In the data rows, zero lies at 4.5, halfway between 4 and 5.
Here are some points, one per row:
[1 5 3 7 6 5 4 5 5 5 7 5 7 6 4 2 2 7 5 6 3 0 5 3 5 3 4 6 6 4 3 7 3 3 4 5 6
 3 6 5 6 4 5 4 6 4 3 4]
[3 3 7 5 7 4 3 3 5 4 4 9 8 6 5 6 4 2 4 6 4 8 5 4 7 2 4 8 5 5 3 4 7 3 5 3 5
 1 6 6 5 3 7 6 5 5 5 4]
[5 0 2 1 2 6 5 6 7 5 1 4 5 5 4 2 3 5 4 3 7 5 5 6 5 6 0 5 4 6 6 3 5 4 6 7 4
 6 4 4 5 4 5 5 4 4 5 4]
[0 2 0 6 2 3 4 5 4 4 2 4 6 2 6 5 3 4 3 4 8 4 3 5 4 4 7 2 6 5 7 6 3 3 5 6 3
 3 3 4 5 7 3 6 5 3 7 5]
[4 6 4 2 4 6 4 5 4 5 7 5 6 5 6 4 6 3 6 4 5 6 9 3 0 3 6 3 6 6 4 4 4 5 5 6 5
 4 2 5 6 6 5 2 6 7 5 4]
[5 7 3 4 5 8 4 5 5 5 5 6 5 5 9 4 6 3 0 2 7 4 6 4 5 7 6 4 5 6 4 4 7 4 4 4 5
 6 6 5 2 2 1 7 4 3 2 3]
[4 4 5 4 6 5 4 3 5 4 2 2 4 3 5 4 3 4 4 3 6 1 3 4 6 0 7 6 4 6 5 5 6 6 6 2 6
 7 4 4 6 6 5 6 6 5 5 4]
[6 5 6 4 5 2 3 5 5 7 4 4 4 7 2 4 5 3 5 4 5 5 2 2 5 4 7 5 5 6 5 6 8 1 3 3 3
 5 5 2 3 6 5 5 3 4 5 6]
[5 4 4 4 4 3 5 3 5 7 4 6 4 7 3 5 7 6 4 0 6 4 5 7 8 5 2 0 3 5 5 4 4 6 4 6 4
 4 6 5 5 4 4 2 5 6 2 4]
[6 4 4 4 3 2 5 3 5 5 4 6 4 3 5 5 2 5 5 3 6 6 6 5 6 7 5 4 5 5 5 4 5 6 2 0 6
 4 5 3 4 3 6 0 5 5 6 2]
[2 5 3 4 6 9 8 2 2 4 5 5 5 8 4 4 6 8 3 7 4 3 4 6 3 4 3 4 3 5 4 6 4 5 5 6 5
 4 5 4 4 4 5 3 5 5 5 2]
[2 4 5 7 2 7 4 1 4 6 6 3 5 3 5 6 4 3 6 5 3 3 8 6 7 4 3 5 4 2 4 5 2 5 4 3 3
 6 2 5 4 2 5 5 4 6 5 5]
[6 4 2 3 5 6 3 3 6 4 5 5 5 2 3 4 4 5 5 5 5 6 6 4 5 5 6 3 6 6 5 5 4 4 4 8 4
 6 9 4 4 5 5 7 5 7 5 3]
[8 4 0 6 7 3 5 5 2 5 4 5 4 5 6 3 7 4 8 5 5 4 4 4 5 6 4 4 2 1 4 2 7 4 5 6 5
 6 4 4 8 4 4 4 3 4 4 5]
[5 3 7 4 5 3 5 5 6 5 6 2 4 4 7 5 6 4 3 4 2 3 5 6 5 1 6 6 2 4 5 4 7 0 5 5 2
 4 6 4 7 7 2 5 4 2 7 5]
[6 5 6 2 4 8 4 6 2 6 6 5 7 1 2 4 2 5 7 4 5 4 2 6 4 3 9 4 3 7 7 3 2 7 6 6 6
 4 1 5 5 3 4 4 4 3 6 4]
[8 9 1 1 3 6 2 3 7 8 5 4 5 6 3 6 3 4 7 3 4 5 2 5 3 6 6 8 7 6 3 4 2 4 4 2 4
 4 4 6 4 7 5 1 2 5 7 4]
[9 4 4 5 3 1 4 6 4 7 2 5 6 6 5 6 4 6 6 3 3 1 4 4 3 2 6 8 5 5 6 8 4 4 4 6 4
 5 5 4 4 5 5 8 6 3 6 7]
[5 6 3 2 5 4 6 4 2 5 4 5 3 4 6 5 0 2 3 6 3 5 4 7 5 6 4 5 5 4 6 6 9 6 4 4 3
 2 4 5 5 4 5 3 5 5 5 7]
[1 5 4 4 3 7 7 5 5 3 2 2 5 5 2 4 6 5 8 4 4 5 4 6 5 7 6 5 4 5 4 2 6 3 5 5 6
 5 6 5 6 4 6 3 5 3 2 6]
[4 5 6 8 6 5 5 2 7 5 4 4 4 5 5 7 5 7 6 4 5 4 6 8 5 3 6 7 6 5 5 4 7 6 2 8 5
 3 5 5 6 6 5 8 3 6 4 3]
[2 5 5 2 4 1 4 5 6 3 7 2 5 6 7 3 8 4 5 7 6 4 4 6 4 4 6 4 3 5 6 6 5 7 6 7 5
 6 4 5 5 0 5 4 5 7 3 3]
[5 6 4 2 4 5 4 3 2 2 6 3 4 3 2 5 7 3 6 5 5 5 5 2 5 3 3 4 4 4 5 5 2 5 5 3 4
 2 5 3 6 5 2 5 5 3 4 2]
[5 2 7 3 5 5 4 5 4 5 5 4 3 0 6 4 2 4 5 3 5 5 4 4 0 6 3 4 5 3 4 4 3 9 4 3 4
 6 9 4 4 4 4 1 3 4 6 5]
[4 4 8 3 4 5 9 5 4 4 7 6 6 3 6 3 5 3 5 5 4 4 2 3 2 4 2 2 5 4 2 2 2 7 0 2 5
 5 4 5 5 3 5 6 4 3 6 5]
[5 4 3 5 5 5 5 4 5 2 7 6 3 7 5 5 7 7 7 6 4 5 3 5 3 4 7 6 3 4 5 4 1 5 6 2 9
 5 6 5 3 7 1 7 5 7 5 5]
[4 3 6 9 6 3 8 5 4 6 6 5 5 0 5 6 8 5 3 6 3 2 3 2 3 8 2 6 4 3 6 3 6 6 9 3 4
 4 3 4 4 3 4 4 5 5 5 5]
[1 5 6 1 4 6 1 5 2 3 5 4 7 5 6 5 5 9 4 6 4 5 6 3 5 6 2 4 5 5 5 5 7 2 5 4 4
 5 4 5 3 6 5 6 4 3 4 5]
[5 4 3 7 2 1 4 3 3 4 5 3 4 2 3 3 6 4 1 3 0 7 3 5 5 6 3 5 3 6 4 2 5 6 2 7 5
 6 5 3 5 7 3 4 5 6 1 6]
[6 4 7 4 7 6 3 5 4 4 2 2 3 6 9 4 1 3 2 2 1 5 5 1 8 8 4 2 7 5 4 4 3 3 6 4 5
 3 5 5 5 7 6 7 4 7 5 2]
[5 5 5 6 5 5 3 8 4 6 4 6 2 7 4 5 5 4 2 5 5 3 5 1 5 4 5 6 4 5 4 5 4 3 2 4 3
 4 5 4 6 3 5 6 4 7 7 7]
[6 4 7 7 2 6 2 5 4 0 5 6 6 5 3 3 4 2 6 4 5 1 2 5 3 4 4 4 7 2 5 2 5 3 5 4 3
 5 2 5 5 5 3 0 5 4 5 5]
[3 6 4 9 4 5 5 6 4 4 5 4 3 5 7 6 6 3 5 5 5 4 7 6 6 5 0 3 2 6 5 3 3 4 5 8 6
 5 7 4 1 5 6 6 6 3 5 7]
[4 2 7 6 6 4 5 5 2 5 5 4 5 6 3 6 5 1 0 7 5 4 4 5 5 6 4 4 6 2 4 4 5 3 4 5 9
 5 2 4 5 5 4 5 4 4 5 4]
[3 4 2 6 4 6 5 5 4 5 9 5 3 9 2 6 5 8 7 8 4 8 4 1 4 2 5 2 5 4 0 7 6 8 6 3 3
 4 2 5 3 3 3 3 6 3 5 3]
[5 6 5 4 5 3 3 5 6 6 5 5 3 8 0 6 0 6 5 5 5 5 5 6 2 6 6 5 2 5 3 6 3 2 4 2 3
 5 4 5 6 5 3 7 4 3 1 4]
[6 7 9 5 6 0 5 6 5 3 4 7 5 5 4 1 7 4 4 5 5 6 3 4 7 5 7 5 5 3 2 7 1 8 6 5 3
 7 3 4 5 5 3 4 5 2 5 7]
[6 4 5 4 4 3 4 5 6 3 3 4 3 0 6 6 4 4 4 3 6 6 4 2 6 6 3 4 3 2 1 6 6 4 2 8 4
 4 4 4 1 6 5 2 5 7 1 5]
[4 5 7 4 4 0 4 5 5 6 2 5 2 8 4 6 5 5 7 7 2 4 3 6 2 1 3 7 6 3 5 3 3 0 5 6 3
 5 5 4 3 3 3 5 3 4 6 5]
[5 4 1 5 3 8 5 6 8 5 2 6 4 1 4 5 4 5 3 5 3 5 8 5 5 3 5 3 3 6 8 4 5 5 4 3 5
 5 4 7 4 5 7 3 3 5 0 5]
[6 5 2 5 6 6 3 5 5 3 4 1 6 1 3 2 5 4 4 2 5 9 5 9 4 5 3 2 7 5 4 9 3 4 3 1 6
 3 1 5 3 2 7 5 4 4 5 3]
Along one direction, these points spread out more than along any other. Take the direction at right angles to it along which they spread out most. Go by this last direction. How many in every 100 of the points above lie lower along it than each point below? Round to a whole number. More than half of the points above lie lower than the first one.
[5 7 3 4 5 8 4 5 5 5 5 6 5 5 9 4 6 3 0 2 7 4 6 4 5 7 6 4 5 6 4 4 7 4 4 4 5
 6 6 5 2 2 1 7 4 3 2 3] 20
[4 3 6 9 6 3 8 5 4 6 6 5 5 0 5 6 8 5 3 6 3 2 3 2 3 8 2 6 4 3 6 3 6 6 9 3 4
 4 3 4 4 3 4 4 5 5 5 5] 15
[3 4 2 6 4 6 5 5 4 5 9 5 3 9 2 6 5 8 7 8 4 8 4 1 4 2 5 2 5 4 0 7 6 8 6 3 3
 4 2 5 3 3 3 3 6 3 5 3] 98
[4 6 4 2 4 6 4 5 4 5 7 5 6 5 6 4 6 3 6 4 5 6 9 3 0 3 6 3 6 6 4 4 4 5 5 6 5
 4 2 5 6 6 5 2 6 7 5 4] 90
[8 9 1 1 3 6 2 3 7 8 5 4 5 6 3 6 3 4 7 3 4 5 2 5 3 6 6 8 7 6 3 4 2 4 4 2 4
 4 4 6 4 7 5 1 2 5 7 4] 93
[5 6 4 2 4 5 4 3 2 2 6 3 4 3 2 5 7 3 6 5 5 5 5 2 5 3 3 4 4 4 5 5 2 5 5 3 4
 2 5 3 6 5 2 5 5 3 4 2] 85
[6 4 5 4 4 3 4 5 6 3 3 4 3 0 6 6 4 4 4 3 6 6 4 2 6 6 3 4 3 2 1 6 6 4 2 8 4
 4 4 4 1 6 5 2 5 7 1 5] 10
[6 5 6 2 4 8 4 6 2 6 6 5 7 1 2 4 2 5 7 4 5 4 2 6 4 3 9 4 3 7 7 3 2 7 6 6 6
 4 1 5 5 3 4 4 4 3 6 4] 95
[6 4 7 7 2 6 2 5 4 0 5 6 6 5 3 3 4 2 6 4 5 1 2 5 3 4 4 4 7 2 5 2 5 3 5 4 3
 5 2 5 5 5 3 0 5 4 5 5] 71
[4 5 7 4 4 0 4 5 5 6 2 5 2 8 4 6 5 5 7 7 2 4 3 6 2 1 3 7 6 3 5 3 3 0 5 6 3
 5 5 4 3 3 3 5 3 4 6 5] 37
